One turn moves each row of this set onto another row. After a few examples, where does it send each row asked below?
bamet: -.08	-.15	.17	.06	-.18	.08	-.02	.21	.17	-.03	.22	-.09
nel: .00	.27	-.22	.01	-.17	-.13	.19	.05	.04	-.07	-.03	-.10
mor: -.10	.30	-.06	-.01	-.03	.32	.36	.18	-.07	-.02	.14	.07
Kizop: -.22	.14	-.04	.46	-.11	-.06	.00	.00	.04	.06	.07	-.16
nipor: -.11	.06	.08	-.04	-.20	.08	-.26	.29	.14	-.21	-.06	-.11
Parof: -.31	.16	-.07	.31	-.11	.17	.22	.29	.07	.04	-.16	-.27
Tov: -.22	.30	.05	.02	-.08	.28	-.14	.22	-.02	-.27	.13	.15
Gotam: -.50	.18	.00	.00	-.12	.24	.20	.24	.09	.15	-.22	-.13
lata: .11	.28	-.25	.17	-.12	.17	.01	.21	.10	.04	.12	-.01
nisab: -.27	.36	.15	-.21	-.10	-.03	.16	.01	-.14	-.09	-.06	-.08
Fulep: -.40	-.02	.14	-.16	-.22	.14	-.12	.23	.20	-.11	-.01	.08
Teda: .03	.02	.04	.10	-.04	-.21	.07	-.04	.03	.09	.06	-.07
kivik: -.08	.15	-.12	.37	-.03	.05	-.18	.17	.06	-.18	-.06	.05
zapap: -.19	.18	-.07	.11	.21	.20	.12	.03	-.08	.29	.06	-.02
num: -.36	.46	-.17	.03	-.04	.16	-.02	.04	-.10	.18	.07	-.14
Bof: -.07	.00	-.06	.15	-.14	.24	.33	.31	.16	.09	.17	-.15
Vakad: -.25	.20	.01	-.03	-.16	-.07	.03	.23	.04	-.08	-.28	-.31
Bopuf: -.45	.31	.12	.33	.06	.26	.07	.10	-.13	-.06	-.07	-.05
fopo: -.29	.02	.29	.12	-.02	.08	.15	-.04	-.07	-.04	.26	.05
tedo: -.28	.03	-.14	-.05	.00	-.02	.03	-.01	-.05	-.28	.17	.17
sov: -.49	.20	.02	-.14	-.23	.13	-.05	.25	.12	-.04	-.24	-.07
migaf: -.47	.30	-.17	.02	-.14	-.01	-.12	-.03	-.06	-.15	.11	-.04
dav: -.12	-.05	-.08	.06	.20	.16	.10	.07	-.05	-.02	.14	.21
nezi: -.28	-.13	.11	-.09	-.16	.25	.10	.25	.20	.04	.12	.13
Mapa: -.37	.00	.01	.08	-.07	.33	.27	.28	.17	.19	.01	.01

Gotam moves to -> Mapa
Tov moves to -> nisab
Where do these go?
lata moves to -> Teda
migaf moves to -> num
Parof moves to -> Bof

